timik: [-16   5 -29  39 -22  20  27  51 -31  40 -15  31]
Golo: [ 27  51 -31 -17  39 -29 -22 -32  20  31   5  40]
rir: [-16   5 -29  39 -22  20  27  51  39 -31  36  51]
Kuduf: [ 51   5  27  51 -29 -23 -31  20 -16  36  39  39]
ratep: [-16   5 -29  39 -22  20  27  51 -31  40 -32  31]
order: [ 20  27  51  39 -31  36  51 -16   5 -29  39 -22] | rir
order: [ 20 -22 -31  40   5  27  51 -32  31 -29 -17  39] | Golo
order: [-32  27  40  31  39   5  51 -16 -29 -31  20 -22] | ratep

gez: [ 13   5 -19  -9 -12]
Sofe: [ -7  20 -24  19  24]
tibe: [-2 -9 45 28 34]
dab: [ 11   4  25 -10  19]
zetav: [ -9   4  25 -10  19]
vev: [11 22  1 22 -4]
sezi: [14 -2 34  4 -8]
fafe: [-25  -2 -23 -34 -21]
Vobo: [-8 18 -5 20 -1]
Nivo: [  9  12 -11  14  14]
kudev: [-3 -1 -3 -1 14]
Per: [14  4 34 -8 -3]
order: [-19 -12   5  13  -9] | gez
order: [-8  4 34 -2 14] | sezi
order: [28 34 -2 -9 45] | tibe

Dunug: [ 7 24 10  9  8  4 15  8  9  5 18  8 10  7 24  5 10  7  8 13  8  8  6  6
 15 11  8 11  9 12 21 16 11  9 13]
Pav: [ 9 11 10  7 12 10  4  4 20 16 14 14  8 17 15  9 17  5 10 22 17 10 22  9
  8 28 10 12 20 15  7  4  5 18  4]
lapap: [11  8  7 17  6 10  6 10  3  8  7 15  9  6  9 29  3 15  5 49  9 11 23  3
  3 23  4 16  4  8 15 41 11 12  9]
Vuv: [ 6 35 10  7  8  4 22  7 11  5 27  8 13  6 30  4 14  7  8  9  9  7  4  8
 28 11 10  7 14 11 26 11 11 10 11]
Futo: [16  5 10 10 15 22  7 11 17 20  7 10 10 22  4 14 20 14 17  4 12 15 12 28
  9  5 17  8 17 10  4  4  8  9  9]
fifal: [25  3  8 12 17 35  6 15 16 30  4 14 11 21  3 21 17 18 20  3 14 16 21 32
  8  6 18  8 16 11  2  3  9  9  7]
gasom: [ 8 23 14  7 10  6 17 10 16  7 21  9  9 10 17  5 20  6 12  7  9  8  5 14
 28  8 12  9 13 12 13  8  9  7 11]
Dap: [ 9 18 16 17 20 35 21  6 12 15  6 11 25 30 14  9 11 32  3  4  3  3 21  8
 14  7 17 18  8  2 16  3  8 21 17]
order: [ 9  9  8  4  4 10 17  8 17  5  9 28 12 15 12  4 17 14 20 14  4 22 10 10
  7 20 17 11  7 22 15 10 10  5 16] | Futo
order: [ 7  9  9  3  2 11 16  8 18  6  8 32 21 16 14  3 20 18 17 21  3 21 11 14
  4 30 16 15  6 35 17 12  8  3 25] | fifal

peke: [-25   8 -27  41 -17 -31  22  -3  17 -23 -40  50 -17  49  17 -54 -18 -45
 -43 -42   5 -16 -32  26]
gobu: [  8  12  -9 -15  -5   1  27  17  14 -18  16  -8 -10 -11  13 -13  -7  21
 -45 -42  13  -3  -8  32]
mal: [-26  -3   5 -40 -31   8 -43  26 -17 -32 -18 -54  17  22  50  17 -45 -23
 -16  41 -42 -25  49 -17]
order: [-54 -45 -43 -42 -40 -32 -31 -27 -25 -23 -18 -17 -17 -16  -3   5   8  17
  17  22  26  41  49  50] | peke
order: [-45 -31 -17  22  26 -25  50 -42  17 -40 -16 -27 -17 -54  -3 -32  49   5
 -18 -23  17  41   8 -43] | peke

kubaf: [  6   8 -11 -10  -6  22  -6  18  -9   1 -11   4   4   8  19 -12 -11   5
 -13]
res: [  8   8 -11 -13   1  22  -6   4 -10  18   4 -11  -6   5  -9 -12 -10  19
   6]
zure: [-12  19   3 -21  -3   0  -6  15 -29  11   2  -2 -25  -1   5  14   6  13
  -6]
repe: [  4  -6   6  19 -11  -9  -6 -11  22   4   8 -12  19 -13 -11   8   1   5
 -10]
order: [-13   5 -11 -12  19   8   4   4 -11   1  -9  18  -6  22  -6 -10 -11   8
   6] | kubaf
order: [-13 -12 -11 -11 -11 -10  -9  -6  -6   1   4   4   5   6   8   8  18  19
  22] | kubaf
order: [ -6   4 -11  -9  19 -10 -11 -11  22   8  -6   1 -13   5   4  19 -12   8
   6] | repe
order: [ -6  13   6  14   5  -1 -25  -2   2  11 -29  15  -6   0  -3 -21   3  19
 -12] | zure
order: [-10   5   1   8 -11 -13  19 -12   8   4  22 -11  -6  -9 -11  19   6  -6
   4] | repe
order: [ 15  14   3 -29  11  -6 -25   0  13  19  -6  -3 -21  -1   2 -12  -2   6
   5] | zure

salu: [-23  15   9  14  -2  -8 -11  10 -22  14   9   9   4   5  -2  11  24  13
  22 -22  -5 -20]
vomo: [ 13   3 -20  18  -4 -16   4  -6   7  -1  -8  11   6  -2   4 -21  -1 -14
  15  13  -4   4]
pova: [-19  -9  -9  -7   8   1  33   9 -10  22  12 -35 -10  -8 -13 -11  -7  19
 -21  10   1   5]
Suf: [-20   9  10  -1  14  -8 -11   4  -2  21  14   5  15  24  -5 -22   9 -22
  11   9  13 -23]
puro: [-25 -13 -11  -8  11   1  46  12 -13  29  17 -45 -14  -9 -16 -15 -10  26
 -28  13   0   6]
gisev: [-16   8  22   3   9  -8   6  11 -16   6   4  11 -16  10  19 -10  15   2
  15  -9  -3  -6]
fos: [  4 -17  -8   0  17  -1   4  -4  16  -9  15  11   8 -14  -1   0 -15  -6
   9 -16   3  16]
Kef: [ 10 -20  -5   9 -11  -1 -22  22  14  15  -2   4   9 -23  14  24   5  -8
   9  13  11 -22]
order: [-35 -21 -19 -13 -11 -10 -10  -9  -9  -8  -7  -7   1   1   5   8   9  10
  12  19  22  33] | pova
order: [ 13  11 -22  10 -20  -5   9 -11  -1 -22  22  14  15  -2   4   9 -23  14
  24   5  -8   9] | Kef
order: [ -5  -8  13  24  15  -2   9   9 -11 -20  11 -22  22  -2  14 -22  10 -23
  14   4   5   9] | salu
order: [-22  11  13   9  -8   5  24  14 -23   9   4  -2  15  14  22 -22  -1 -11
   9  -5 -20  10] | Kef
order: [ -1  11   0   9   8  17   4  16  15 -14   3   4  -8   0  -4  -1  -6  -9
 -16 -15  16 -17] | fos

fid: [ 23  21  39  27  17  23  -5  16 -33 -16  -7   8 -11   1 -30   4 -20  26
  -7  -6   6  17  -1  25   9 -29  -7  43 -24   4  -9   0 -18  32  14  12
  -7 -22  30  -4  -5   9]
galo: [ 16 -23 -16   6 -12  -8 -18  19  12   6  22  -5  13  14  -4   3  19   9
  -7  14   6   8 -11  19  -3 -11  14  13 -15   4  12  -5  -6  17  -3   7
  16  14  -6   4  -8  12]
dun: [ 17  16  12 -23  -3  -7  -8 -16   6  14  14 -15  14   3  12  -5  -4  12
  13  -8  19  -5   8  19 -11  16  -6  22   6  14  -7   9  12   6   4 -18
  19 -11   7   4  -3 -12]
tov: [ 19 -11   6 -23 -16   9  19   8  14   7  -7   3  -4  -3   4 -18  -5  17
  22 -12  12  -8   4  -6  12   6   6  19  13  16  16  -5  14 -11  -8  12
  -6 -15  14  -3  12  14]
buza: [ -9  -6 -29  30 -20   6   4   4  43  23 -22  26   9  32 -18  21   9 -31
  -5 -16  -4  16  -7  23  -7   0   0 -24   1  17  -5  17  -7  -7 -11 -33
  39  12  14  27  25   8]
order: [-24  -4  -7  -7  43  12   8  26   0  23   6  39 -29   4 -33   9  -6   4
 -20  -5  17  25 -18  21   0 -31  16   1  27  -9  32  14  -7 -16  17  -5
 -22  23   9  -7 -11  30] | buza
order: [-33 -30 -29 -24 -22 -20 -18 -16 -11  -9  -7  -7  -7  -7  -6  -5  -5  -4
  -1   0   1   4   4   6   8   9   9  12  14  16  17  17  21  23  23  25
  26  27  30  32  39  43] | fid
order: [ 14  12  -3  14 -15  -6  12  -8 -11  14  -5  16  16  13  19   6   6  12
  -6   4  -8  12 -12  22  17  -5 -18   4  -3  -4   3  -7   7  14   8  19
   9 -16 -23   6 -11  19] | tov
order: [-23 -18 -16 -15 -12 -11 -11  -8  -8  -7  -6  -6  -5  -5  -4  -3  -3   3
   4   4   6   6   6   7   8   9  12  12  12  13  13  14  14  14  14  16
  16  17  19  19  19  22] | galo
order: [  4  -3 -12  17  16  12 -23  -3  -7  -8 -16   6  14  14 -15  14   3  12
  -5  -4  12  13  -8  19  -5   8  19 -11  16  -6  22   6  14  -7   9  12
   6   4 -18  19 -11   7] | dun
order: [ 12  -8   4  -6  14  16   7  -3  17  -6  -5  12   4 -15  13  14 -11  -3
  19 -11   8   6  14  -7   9  19   3  -4  14  13  -5  22   6  12  19 -18
  -8 -12   6 -16 -23  16] | galo
order: [  8  25  27  14  12  39 -33 -11  -7  -7  17  -5  17   1 -24   0   0  -7
  23  -7  16  -4 -16  -5 -31   9  21 -18  32   9  26 -22  23  43   4   4
   6 -20  30 -29  -6  -9] | buza

